In the data rows, 128 means zero.
A hidden rule labels the rows of this table. It goes by one to three of the table's principal directions, not those with the most spread.
[123 117 219 173 120 143 116 110 116  69 145 187  69 143 159 190  82 130
 171 157 105 138 126 100 191 153 135 146  63 128 194 110] QS
[162 132 151 170 111 130 141 179 143  74 161 106 125 208 130 195  84 209
 131 112  57  96 119  65 240 141 117 166  87 126 208 109] QS
[131 126 129 152 114 122 135 130 114  96 124 161 145 152 129 134 120 151
 130 129 106 127 142 117 134 148 130 120 146 127 125 110] DZ
[105 138  90 100 170 146 131  97 119 144 115 111 144 115 137 124  91  93
 111 144 106 146 123 136  78 123 124 112 159 129 110 157] HB
[126 139 132 137 123 157 111 171 146 174 113 109  72 125 148 130 120  40
 163 153 147 147 134 135  94  94  92 121 108 122 144  98] BH
[139 109 172 172  92 138 137 107  85  79 129 175 114 139 142 142 120 143
 146 167 116 154 139 113 145 150 136 147 116 113 151 117] DZ
[124 149  92  95 148 127 133 122 148 158 134  86 162 124 108 127 132 141
  97 101 119 109 122 120 132 126 132 120 142 134 118 161] JC
[115 123 133 119 167 138 134 134 140 143 130 153 120 120 121 135 129 103
 143 111 117 118 126 132 141 119 121 118 133 135 109 124] QS
[ 82 113 122 123 179 146 138  85 126 185 100 184 100  83 108 117 151  29
 146 153 179 164 130 169  89 143 124  97 142 157  32 120] DZ
[141 134 172 149  79 143 120 111 122 122 153 140  89 107 127 134 151 126
 145 139 162 147 131 138 160 147 135 140  87 115 135 128] CC
[174 151  93 135 123 139 145 166 167 121 164  58 116 177 112 157 131 207
 124  80  83  81  88 116 214  88 114 156  91 137 143 121] JC
[140 143 129  87 132 104 126 142 149 107 173  90 156 140 124 130 145 206
  98  58 104  74 113  96 168 113 153 139 103 142 173 151] QS
[133 136  67 121 178 115 150 115 139 106 125 101 200 156 106 163  93 187
  97 100  60  99 114 122 174 155 126 128 181 132 102 155] JC
[124 118  98 141 164 124 152 111 147 144 122 123 144 145  87 152 121 157
 112 127 123 123 107 136 189 155 125 135 140 144  71 139] HB
[105  91 137 164 126 105 129  90  85 108  80 193 154 138 127 107 112 134
 121 184 136 162 144 114  89 164 142 115 171 117 108 129] HB
[ 96 135 104  93 157 128 111  99 142 199 107 124 125  80 114  86 158  67
 121 126 175 140 124 148  69 115 131  91 149 130  78 156] QS
[152 124 158 185 112 146 133 162 133  94 139 141  81 175 142 183 110 136
 169 138  93 124 119 103 197 126 106 152  83 131 166  84] QS
[134 125 117 127 161 132 149 145 142 122 143 126 141 146 112 159 127 145
 130  98  93 103 119 118 181 131 121 139 129 143 120 123] DZ
[105 137 108  99 163 113 122 131 134 125 139 115 160 130 135 143 117 109
 108 100 109 119 134 104 115 155 131 114 144 148 138 139] JC
[149 136 108 137 123 118 133 151 143 122 120  94 156 164 120 143 114 180
 115 119  93  99 122 103 158 115 123 139 134 121 156 133] BH
[154 135 135 124 107 127 128 153 151 143 146  93 110 129 117 127 161 156
 132 104 144 103 114 130 164  98 127 148  91 130 143 125] JC
[ 98 118 116  84 154 119 114 147 118 153 120 137 133  88 149  83 147  43
 129 119 160 145 149 149  33 118 122 105 160 136 111 118] CC
[126 127 134 142 100 133 123 128 100 104 125 158 125 123 148 111 121 103
 137 147 133 157 152 140  86 144 125 115 150 114 123 108] CC
[122 135  59 148 174 127 152 106 164 166  90  98 169 155  75 161  87 159
  99 146 111 123 108 148 184 162 111 120 173 132  50 151] BH
[110 121 156 156 164 146 136 102 124  99 128 178 110 132 134 187  85 103
 154 147  99 141 128 130 173 168 122 127 121 138 119 117] CC
[132 142 125 125 114 154 135 134 130 157 139 113 113 129 120 121 140 112
 126 129 130 136 129 115 129 113 121 127 116 122 130 136] DZ
[120 145 173 107 125 136 116 109 145 129 169 114  98 121 131 148 125 150
 120 107 134 113 113  98 170 127 150 136  61 140 178 156] QS
[121 124 164 104  92 119 113  72  93 111 132 149 124  83 144  82 151 143
 115 144 169 145 133 141  71 120 168 125 113 119 141 157] DZ
[ 92 125  67  70 150  93 114  77 100 162  96 118 198  84 124  45 159 108
  77 123 157 144 137 133   3 129 154  85 206 124  83 179] QS
[123 117 150 152 126 141 119 126 103 110 107 161 112 122 157 138 101  79
 158 168 117 156 145 132  98 134 114 126 141 109 145 112] QS
[110 126 141  93 108  97 106  72  91 101 127 151 156  73 150  85 159 123
 110 126 168 143 145 147  48 148 168 110 144 130 125 152] DZ
[137 143 106 127 146 128 138 153 157 130 153 101 127 161 115 157 134 155
 124  85 100  97 110 105 182 125 121 131 108 153 129 117] JC
[130 127 119 133 137 133 133 138 124 120 123 114 136 140 136 151 108 114
 128 139 109 133 132 120 131 137 117 138 133 131 141 124] JC
[154 145  87 151 138 137 150 169 153 117 136  99 155 187 109 167 102 179
 123 100  61  95 120 104 196 128 104 134 146 125 131 116] CC
[119 125 105 115 136 113 133 111 128 146 115 133 166 115 105 104 145 141
 106 120 141 125 134 137 115 142 138 114 164 125  90 147] JC
[118 114 137 154 116 127 127  96  92 105 105 184 140 113 135 117 125 106
 140 161 133 161 150 144  95 162 132 112 167 111  99 122] CC
[112 139 144  74 116 106  98  87 112 127 132 125 150  73 149  80 152 127
 107 113 158 124 137 133  53 114 164 108 133 119 154 169] JC
[156 111 124 152 111 126 138 175 147 144 126 110 106 149 108 120 147 151
 139 128 147 120 116 143 168 105 109 153 115 122 114 100] HB
[108 123 123 126 177 143 133 120 158 179 110 134 111 108 103 143 115  84
 138 140 146 134 118 156 151 133 112 121 133 133  79 136] HB
[138 139  88  92 150 102 131 183 161 141 142  62 165 168 121 128 137 174
  97  70  96  73 115  84 141  94 126 136 124 150 168 133] BH
[133 128 127 132  91 133 108 140 119 148 125 125  87  98 145  89 168  67
 150 141 183 160 135 162  71 114 116 120 123 120 107 101] CC
[134 139 128 146 120 140 126 139 127 115 135 131 115 149 140 146 118 120
 142 126 103 129 130 109 137 129 117 123 121 127 146 112] JC
[125 136  95 129 199 127 155 134 165 108 151 111 160 164 102 207  83 165
 116  87  64  94 107 120 233 172 116 138 136 158 105 133] CC
[143 127 145 136  64 118 111 130  96 106 125 125 125 119 154  95 149 129
 127 150 155 149 146 125  75 124 138 134 124 109 162 120] DZ
[115 121 111 112 138 117 127 109 125 146 118 132 134 101 120 102 150 108
 120 129 162 139 126 156  94 132 135 118 144 137  85 132] DZ
[116 130 124 121 134 147 117 162 164 216 126 109  64  98 114 110 177  28
 154 128 201 147 123 155 113 107 100 119  98 144  85 103] QS
[149 128 206 193  73 149 127  56  98  55 134 178  87 137 142 179  88 195
 154 184 110 147 118 121 201 157 153 153  70 106 169 139] JC
[136 158 127 107 125 142 117 182 159 139 158  77  99 145 149 152 124 101
 136  96 117 107 126 108 133 100 110 132  84 148 179 107] DZ
[140 114  82 164 171 140 159 164 155 150 116 113 134 169  91 168 107 130
 135 130  95 125 111 136 204 144  89 144 155 131  74 109] QS
[140 133 121 132  82 133 106 170 137 174 110  82  99 127 138  87 138  93
 130 157 172 149 135 132  78  94 107 129 120 103 151 118] QS
[127 127 146 145 109 138 125 102 111 116 135 146 111 118 132 130 125 122
 135 148 138 153 129 132 133 150 133 129 120 117 123 133] CC
[114 125 114 112 173 134 139  94 136 144 126 145 135 101 108 130 134 119
 129 115 129 123 115 158 139 131 133 118 144 139  73 144] CC
[128 146   5 110 187 119 157 171 157 156 118  54 204 180  99 146 103 136
  83  91  68 106 121 116 133 143  94 116 203 149  77 129] DZ
[158 122 120 156 123 131 151 173 145 116 144 112 130 170 108 158 125 171
 132 112 100 109 120 119 205 132 110 156 121 128 129 106] DZ
[142 147 121 169 123 169 146 143 137 126 140 127 109 159 120 181  97 111
 149 140  88 140 131 122 190 152  97 132 125 119 119 111] CC
[154 149  81 141 126 142 146 172 136 106 136  89 155 186 129 153  88 168
 118 112  56 108 128 105 155 118 103 134 152 119 149 115] DZ
[154 146 111 117 134 119 147 131 147  96 172  87 178 163 102 165 120 234
  94  71  67  79 110  92 225 145 141 150 124 127 154 163] CC
[143 138 120 147 117 130 133 147 133 111 135 102 138 169 130 160 107 158
 121 126  92 117 125  92 165 137 120 141 118 128 164 126] BH
[115 121  98 100 167 102 133 126 135 137 120 119 174 129 115 119 138 145
 103 100 116 104 123 116 118 128 138 120 157 144 114 145] BH
[121 145 126  98 165 132 134 108 161 129 165 101 121 118 114 164 116 151
 114  91 123 105 102 141 186 139 138 135  93 156 117 150] CC
[132 117 157 141  95 117 123  71  90  87 114 154 139 121 139 112 118 180
 117 164 130 141 128 122 109 132 160 135 124 112 150 153] BH
[142 135 126 129 120 139 127 149 142 138 131 105 103 142 132 126 127 136
 136 125 123 117 115 125 133  90 119 135 104 127 146 119] BH
[159 154 122 114  94 135 125 158 143 117 161  67 124 143 137 134 127 168
 118 103 113 107 120 119 150 103 125 149  98 120 176 133] DZ
[ 84 122 137  92 198 133 124  93 144 166 124 160 113  71 121 137 137  48
 141 119 160 134 124 164 112 142 132 107 128 156  76 140] DZ
[150 152  46  94 137 126 152 168 160 171 160  42 186 146  81 117 158 167
  79  67 110 101 119 121 168 133 113 135 166 126  92 156] CC
[105 103 175 155 131 139 118  95 103 131  97 205  93  91 141 124 129  58
 168 178 161 167 144 153  96 143 127 115 133 116 105 113] HB
[143 138  99 147 144 148 158 122 131 112 142 128 152 156 103 162 107 167
 122 114  74 119 121 125 193 150 118 133 152 123  97 135] CC
[134 128 118 142 159 134 147 164 164 142 144 111 122 175 100 167 114 159
 126 103  95 100 109  99 213 129 112 140 109 144 129 119] HB
[128 136 136 154 133 158 119 130 126 122 119 142  78 132 156 152 100  77
 169 154 110 147 123 137 117 111 105 121 113 125 136 101] QS
[121 120 102 130 134 123 137 127 124 143 123 133 136 127 113 113 147 113
 120 128 145 142 130 139 116 143 124 121 149 138  83 120] CC
[ 84 100 187 111 161 126 113  83 136 172 116 190  83  52 116 113 154  53
 150 151 216 155 130 177 114 146 145 116 104 142  77 137] BH
[ 80 109  84  65 175  88 125  86 113 163 106 129 194  87 110  62 144 114
  70 121 168 142 135 141  41 150 157  98 194 140  71 176] QS
[126 156 144  83  97 145 104 149 134 157 153  99  94  92 155  90 159  77
 134 107 164 129 140 135  62  83 129 115  96 127 164 128] DZ
Here are more rows. What is the label of each one?
[142 122 141 141  97 122 128 125 107 100 135 147 130 126 135 116 151 146
 135 125 130 131 135 128 124 131 137 134 128 121 133 117]: CC
[ 90 141  89  48 183 134 107 143 161 222 131  78 106  70 129  79 161  23
 118  98 183 133 118 156  42  85 117  99 131 150  94 146]: QS
[131 120 147 137 107 113 129 103  96  73 125 165 144 129 147 124 127 160
 129 135 118 128 138 129 108 138 150 129 133 131 140 119]: DZ
[139 144 105 127 172 139 147 151 168 124 152  98 127 163 114 186 107 157
 132  86  76  87 102 117 209 121 113 140 106 156 128 121]: DZ
[125 135 124  77 112 119 118 143 133 169 140 108 135  90 124  67 186 110
 113  95 173 117 137 138  72  92 140 116 130 127 125 141]: DZ
[132 124 144 139 109 114 130 103 110  94 134 145 150 140 125 132 127 181
 113 128 116 124 130 104 149 151 150 133 127 124 145 143]: HB
[144 138 136 156 104 136 132 114 125  98 140 123 116 141 131 164 116 151
 135 138 117 133 122 130 171 151 127 142 105 131 134 121]: DZ
[102 130 125  65 138 111 104  94 113 147 115 140 142  54 148  61 163  81
 120 116 175 132 140 170  15 100 152  97 154 128 108 150]: DZ
[146 120 140 113 128 102 134 142 131  95 146 117 156 147 127 132 143 203
 114  89 102  82 118 100 162 109 149 150 111 137 171 136]: BH
[147 125  90 161 145 132 161 183 146 122 128 121 162 195  98 161 104 170
 122 109  66 105 131 100 199 142  99 136 162 125 115 105]: JC
[139 140  82 152 175 147 146 193 182 157 131  84 117 184 106 188  93 117
 141 107  80 104 109 117 209 126  79 136 128 142 113  99]: QS
[137 123 146 162  83 122 125 130 109 102 120 130 127 157 137 134 110 153
 121 165 130 147 139 103 132 150 131 140 117 118 162 120]: BH
[121 133 138  87 152 118 129  91 121  97 157 129 156 102 133 133 128 163
 109  93 110 107 120 130 136 135 158 132 125 137 140 163]: CC
[114 119 151 134 130 117 132 110 111  95 135 165 152 127 127 144 112 139
 119 132 121 136 146 121 144 178 142 127 141 130 130 133]: DZ
[118 110 167 148 109 126 125  85  91 106 109 184 125 109 137 119 131 122
 138 167 144 153 142 128 106 147 147 125 131 118 128 133]: JC
[ 94 135  87  64 163 110 124  84 126 169 119 108 174  70 116  93 156  86
  89 113 169 136 134 158  57 146 147 103 167 148  75 170]: DZ
[ 91 147  96  74 224 147 132  99 169 175 140 120 121  85 113 152 121  68
 132  86 122 111 105 165 136 123 122 100 133 162  65 151]: CC
[116 115 126 106 141  94 127  93 111  94 129 158 171 102 126 109 142 158
 110 107 137 120 134 149 109 154 157 119 158 137 100 141]: CC
[127 104 192 165  78 123 116 124  81  86 110 198 120 131 156 112 122 124
 150 173 133 154 162 104  95 140 140 128 130  99 176 110]: BH
[121 104 139 127 130 122 131 137 125 164 112 155 120 109 111  90 167 104
 135 134 168 136 134 140 108 114 128 125 138 124  97 121]: BH
[156 121 154 177 108 136 143 138 121  71 136 144 116 173 133 176  94 185
 146 143  85 119 122 114 200 138 123 158 103 123 159 105]: JC
[142 104 148 146  86 115 123 151 107 118 113 142 116 131 139  91 148 134
 137 152 157 141 139 132  97 109 129 141 127 112 143 105]: BH
[144 153 133 179 119 182 135 143 165 149 143 112  60 148 114 190  86  99
 164 153 120 149 114 152 216 145  86 137  91 117 106 107]: CC
[151 116 121 144  82 109 139 126  98  92 129 139 151 138 125  99 158 179
 117 129 136 131 136 135 117 133 142 139 143 122 116 115]: DZ
[154 116 166 191  64 134 127 127  83  65 116 165 115 156 156 143 111 149
 154 178 109 155 147 109 132 145 126 147 121 102 172  99]: DZ
[154 147 106 155  94 147 130 176 158 167 135  73  97 163 112 136 134 127
 131 132 136 131 119 115 166 115  98 139 103 120 133 111]: QS
[157 111 178 161  73 114 126 136  99  64 134 149 126 156 148 131 123 198
 136 144 110 120 134 100 151 122 145 157 102 109 195 116]: BH
[108 132 130 138 132 135 124 122 115 133 106 151 149 131 133 137  98  90
 127 155 115 148 156 112 102 160 120 108 162 114 133 133]: JC
[137 130 163 147  99 133 122  89 118  97 128 161  97 109 138 131 131 148
 149 145 147 134 123 160 135 125 144 129 100 126 121 120]: DZ
[165 151 112 185 117 160 143 171 160 119 141  87  99 193 120 202  88 153
 150 132  72 116 110 106 229 131  88 152  98 123 150 100]: JC
[138 147 122 132 145 154 137 143 155 130 152 107 105 138 124 170 106 123
 142 112 103 117 114 139 182 126 109 136 107 135 124 121]: CC
A new table starts here. Each row of this table is followed by its label. One hidden rule gives the labels. It looks at one to three of the table's principal directions, none of them among the few with the most spread.
[110  88 149 134 111 122 128 121  89 128 123 145 107 118  82 116 139 111
 139 105 104 111 128 100 146 142 134 133 116 182 118  98] 4
[ 76 119 144  89 153 147 126 136 145 153 139 105 105 176 136 136 114 129
 123 176 154 127 110 158 120 124 135 129 116 165 156 114] 4
[ 92 143 123 114 130 146 110 129 161 137 148 144 129 138 156 159 104 157
 133 156 150 181  95 160 100 149 138 122 131 110 152 138] 1
[ 96 108 128 116 138 140 137 110 110 155 136 132 159 158 119 140 138  96
 163  92 132 162  82 112 104 162 137 137 117 200 149  94] 4
[146 158 132 123 154 123 122 142 110 142 119 112 189 135 136 116 130 113
 147  78 142 147 110 113 113 134 118 157 135 144 131 145] 1
[111 163 160 109  75 137 147 102 187  55 103 118 109 129 187 160 108 147
  68 190 167 113 126 142 170  83 120 110 116  29 148 116] 1
[103 110 145 115 150 110 129 152  75 167 126 126 163 124  79 121 159 100
 157  73 112 114 126 103 128 125 118 171 104 197 136 132] 1
[123 117 137 115  93 112 144 125  91 119 101 113 130 114  96 112 151 104
 105 115 105  86 142 101 148  93 101 148 102 139 132 109] 3
[127  87 136 158 108 143 136 131 139 120 130 154  83  85  82 137 159 130
 134 124  96  95 157 105 166  96 140 113 125  94 104 141] 3
[156 109 105 152 141 122 102 155 158 143 135 127 117  91 110 126 130 167
 120 144 116 114 175 157 123  99 112 119 136  57 107 179] 3
[142 116 128 162 135 132 161 115 133 117 138 148  98 117 130 150 163 104
 142 119 119 104 138 102 158 117 149 101 138 121 109 121] 2
[139 115 144 110 102  71 109 145  79 127 104 118 157 118 109 117 125 112
 103 115 117  93 143 111 118 112  88 164 103 167 128 123] 2
[126 156 123 137 170 168 162 131 126 135 162 126  99 142 136 116 136 116
 152 131 120 121 119 130 155 147 166 113 140 149 126 140] 1
[115  96 129 120 138 119 119 151  90 155 116 121  81 137  73  84 139 133
 129 137 109 100 162 121 134 118 131 142 132 179 116 117] 3
[169 181 137 144 133 126 121 132 192  77 115 123 115 119 191 139 103 171
  94 171 165 125 155 157 152 103 128 102 158  11 111 164] 2
[167 134 111 150 121  84  94 145  74 130 107 135 175  92 109  90 121 148
 129  70 120 155 143 113 106 146  99 160 144 128 111 139] 3
[180 120 120 157 104  98 130 141 136 108 114 142 130  80 118 132 151 130
 119 116 110  91 183 102 143  83 124 129 136  72  93 163] 2
[121 143 135 126 133 143 143 104 117 122 136 152 118 153 133 130 124 106
 159 112 120 151  96 111 126 181 165 116 139 185 123  98] 2
[ 74 153 159  91 136 139 119 130 127 119 117 103 110 173 160 124  96 144
  98 170 176 147  91 153 132 130 115 136 125 142 165  97] 4
[ 91 179 158  99 158 164 119 122 168 105 143 100 140 186 198 133  64 157
 109 171 190 175  65 184 132 169 128 122 126 114 174 121] 2
[130 153 135 121 147 132 140 127 129 130 139 135 122 130 132 133 131 119
 143 129 117 117 135 134 137 144 151 121 130 141 118 137] 1
[112 132 131 114  84 138 156  99 173  95 108 120  96 103 149 158 145 132
  89 182 136  92 161 135 158  63 128 100 119  42 127 112] 3
[105  98 133 131 141 143 148 133  93 163 157 137  73  99  76 137 167  92
 143 134  75  69 142 117 148 114 138 111 109 178 110 125] 1
[127 138 148 107 101 103 129 103  95 115  87 153 157 154 120 120 131 100
 156  80 130 157 112  77 111 162 154 150 140 200 118  80] 4
[196 207 102 114 106  72 109 116 154  72  88  88 170 134 206 108  78 175
  53 170 155 130 159 186 110 126  69 123 136  23 129 138] 4
[134 132 132 149 126 148 155 110 166 103 129 135  98 122 149 152 147 124
 125 144 137 113 136 122 160 104 145  96 139  76 118 124] 3
[112  95 122 131 124 141 118 128 116 160 130 166 153 140  91 134 145 110
 190  70 118 183  97  82  93 161 165 149 140 198 128 121] 3
[ 69 140 141 105 164 188 124 134 167 142 142 103  96 197 163 132 101 145
 126 175 183 176  65 158 121 136 140 117 140 138 173 113] 3
[ 96 101 133 113 116 121 138 115  86 147 122 126 115 119  84 124 152 103
 129 118  97 101 131 119 133 126 115 132 102 176 130  92] 3
[130 117 151 125  76 110 121 123 105  94  97 129  93 110 106 116 127 125
  87 143 109  91 136 108 152 103 100 128 114 119 120 105] 4
[ 99  85 114 128 133 143 127 132  93 173 151 143 110 123  77 122 147 110
 159 111  95 133 116 114 111 146 141 133 118 199 130 116] 3
[126  83 130 165  91 148 149 107 127 127 138 169  92  70  95 173 180  90
 146 107  92 103 126  74 146  94 142  98 126 114 101 118] 1
[156 202 146 109  94 100  74 138 141  82  91 144 117  93 146 110  76 191
  89 162 125 143 156 160 122 139 114 128 150  48 100 158] 1
[155 129 105 145 127 131  99 119 153 118 113 135 150 147 146 105  96 165
 141 113 155 196 119 135  98 166 139 126 165 106 123 124] 4
[ 95 134 149  98 143 157 132 133 185 123 130 111 121 186 170 145 104 138
 125 175 182 146 107 145 127 116 155 128 133 125 157 128] 4
[127 138 138 113  84 111 153 111 119  86  94 107  72 127 130 114 137 124
  67 180 117  66 159 127 168  82 103 114 113  97 126  93] 3
[180  69 109 172 126 101 124 138 132 127 119 131  93  98  90 104 148 139
 121 131 106  76 206 119 148  96 127 112 143  99  83 139] 4
[164 121 118 159 114 111 120 128 110 114 130 131 146  89 121 120 127 131
 116 102 110 119 137 124 134 130 100 126 123  99 115 140] 2
[164 118 118 170 115 158 149 108 201  97 132 166 130 114 152 158 142 134
 163 112 142 153 142  98 145 118 185 100 163  58 102 151] 3
[100 176 140  96 147 140 117 123 152 123 135 119 144 161 167 139  92 150
 123 153 154 164  95 173 116 163 127 128 123 120 155 129] 1
[120 127 130 133 123 137 121 149 133 131 153 139 120 110 128 144 124 136
 124 140 121 127 118 131 129 119 127 132 119 116 137 161] 2
[151 142 112 139 147 110 130 139 145 135 144 126 159 109 152 151 135 133
 128 125 133 122 145 146 120 115 119 127 126  90 125 165] 2
[167 147 113 140 136 127 150 103 132 108 115 113 131 151 155 107 127 116
 126 121 137 127 134 122 134 141 136 111 149 125 116 104] 3
[138 100 124 132 145 112 139 141  88 157 120 116 179 126  85 108 162  96
 157  60 112 113 138  94 128 120 118 165 112 177 128 133] 3
[109 106 151 114 123 105 143 140  59 150 110 142 137 143  73 114 168  78
 160  70 103 109 121  63 132 129 138 170 114 239 127 105] 2
[138 111 121 124 142 119 136 147 124 141 121 107  95 135  99 101 144 129
 116 149 113  79 175 134 144  95 123 130 125 131 117 138] 3
[142 121 110 144 138 122 121 145 155 137 141 121 147 120 149 149 131 140
 120 135 145 135 130 141 114 103 109 128 128  84 137 161] 2
[ 87 152 131  90 139 134  85 145  91 157 124 119 137 160 118  97  89 153
 130 129 138 187  80 152  84 176 111 156 129 187 157 115] 3
[135  86 112 136 160 119 177 140 100 172 141 110 117 113  82 127 199  75
 148 109  92  45 183 102 152  74 134 131 109 166 110 135] 3
[145 117 136 126 115  90 123 146  41 147 116 138 151  81  64  96 154  95
 144  67  75  88 155  83 130 127 117 166 113 196 100 132] 1
[185  91 103 188  99 132 133 121 136 108 129 146 130  74 102 122 150 129
 131  91  95 115 153  97 146 110 122 112 135  70  98 150] 3
[147 145 147 126 134 104 115 145 102 114 124 118 129 117 121 105 110 135
 107 129 117  97 144 139 145 134 107 139 119 131 119 143] 2
[ 97 158 155 101 124 124 114 130  98 130 127 150 115 115 112 127 117 132
 138 128 112 133 122 131 129 156 144 137 126 163 121 122] 1
[133 141 123 129 148 124 103 149 132 139 138 147 112 137 129 121 110 155
 143 138 130 154 132 143 110 156 148 130 150 139 119 151] 2
[125 185 163  88 114 116 124 140 139 102 102 129  95 128 136 131 121 134
 103 170 121  91 152 133 147 102 134 131 128 106 113 144] 1
Which label does each new row get?
[127 144 126 129 153 145 147 146 151 145 145 137 115 108 126 147 158 124
 150 134 122 108 157 124 143  94 159 124 138 101 114 169] -> 1
[129 117 105 131 149 135 120 131 113 158 138 101 168 146 135 118 124 118
 133 105 141 157  92 134  95 140  99 138 124 153 151 122] -> 3
[ 86 140 153 102 147 156 168 115 177 113 116  96 105 178 163 143 138 124
 113 172 176 108 129 143 167  88 144 117 123 101 155 107] -> 3
[156 124 121 144 121 106 117 140  83 135 125 158 134 100  87 102 136 124
 155  83  89 129 149  97 122 154 144 145 140 167  98 141] -> 1
[139  58 104 177 126 133 136 139 124 159 169 143 116  61  90 161 171 110
 136 115  90  88 149 117 135  88 112 110 109 103 113 158] -> 2
[167 120  98 147 155 123 114 130 139 142 138 111 157 146 149 114 110 136
 135 120 143 152 125 145  96 150 119 122 146 128 125 136] -> 4
[103 145 128 119 156 171 123 116 195 125 136 125 135 181 178 142  97 157
 147 151 186 196  92 157 113 154 163 114 155 103 152 125] -> 3
[115 145 120  95 148 121 116 124  89 160 118 114 175 163 120 100 115 117
 154  93 132 167 101 131  87 175 127 156 129 205 142 104] -> 3
[142 109 116 154 105 110 139 125 121 109 120 108 132  89 127 129 145 134
  84 130 125  93 151 134 154  82  78 124 108  62 133 128] -> 3
[ 93 113 115 110 140 144 127 122 142 150 149  95 142 144 145 140 113 135
 108 159 146 136 104 174 112 127  99 123 101 122 166 117] -> 4
[161 171 126 128 129  97 116 161 129 106 109  94 147  95 149 106 117 164
  75 148 140  94 175 157 147  76  81 147 125  37 126 176] -> 1
[113 125 145  97 121 112 122 142 109 137 117 106 129 123 100 120 130 120
 104 142 108  82 144 140 135 104  97 146  94 141 135 133] -> 1
[104 133 138 132 127 147 118 121 147 117 145 140 114 126 153 147 105 147
 123 150 148 156 101 148 130 146 134 112 132 108 139 124] -> 2
[108 103 178 110  81 100 136 120  55 118  96 159  64  86  50 119 166  82
 127 117  65  47 163  69 167 107 139 133 109 202  85  86] -> 2
[136 161 136 122 136 138 135 113 192  87 113  95 126 175 198 138  99 152
  88 178 184 137 116 165 142 115 114 105 137  57 149 120] -> 4
[118 118 115 101 171  84 103 163  53 188 159  86 155 131  91 100 113 120
 107 131  88  86 128 186  97 158  58 157  75 210 150 141] -> 2
[155 163 127 137 142 131 117 140 156 121 142 138 133  93 147 141 118 150
 131 138 124 125 150 149 131 124 139 116 142  68 106 176] -> 1
[116  97 153 130 127 129 126 143  83 148 142 159  95  93  60 121 150 102
 159 105  76  86 147  96 148 135 156 136 118 195  98 134] -> 2
[150 173  89 105 142 115  91 122 119 146 130 113 173 150 150 101  80 157
 126 130 123 184 108 181  64 196 105 132 135 140 137 130] -> 3
[170 133 124 148 156 109 148 140 147 115 127 111 139 128 142 120 140 131
 121 126 136  87 176 135 158 103 127 127 132  89 113 157] -> 2
[129 166 141 123 107 129 102 128 146  89 126 118 147 104 166 126  79 171
  87 153 150 148 116 167 136 134 101 128 123  54 142 146] -> 1
[ 83 145 159 125  97 165 127 103 161  97 124 173  67 116 144 164 122 144
 133 162 142 158 103 117 146 132 171  95 151  98 120 104] -> 1
[143 103 107 150 116 125  87 126 159 134 131 157 157 105 128 142 109 165
 147 112 136 186 127 139  89 151 132 123 147  90 118 146] -> 4
[175 129 113 141 111  67 116 143  99 119  96 148 168 106 109 100 136 143
 138  81 118 131 183 101 119 129 131 163 144 127 101 145] -> 4
[122 126 116 123 143 152 137 119 166 135 126 113 127 161 148 132 129 131
 136 144 154 147 122 136 119 119 143 118 142 115 137 121] -> 3
[139 143  97 145 155 140 111 149 148 134 144  94 152 146 170 113  98 167
 103 143 167 171 103 168 108 130  92 132 138  78 161 155] -> 3
[128 128 149 127 117 132 154 133 174 106 123 157 114 137 144 161 149 119
 148 138 146 116 151  92 152  92 183 129 142 111 116 149] -> 2
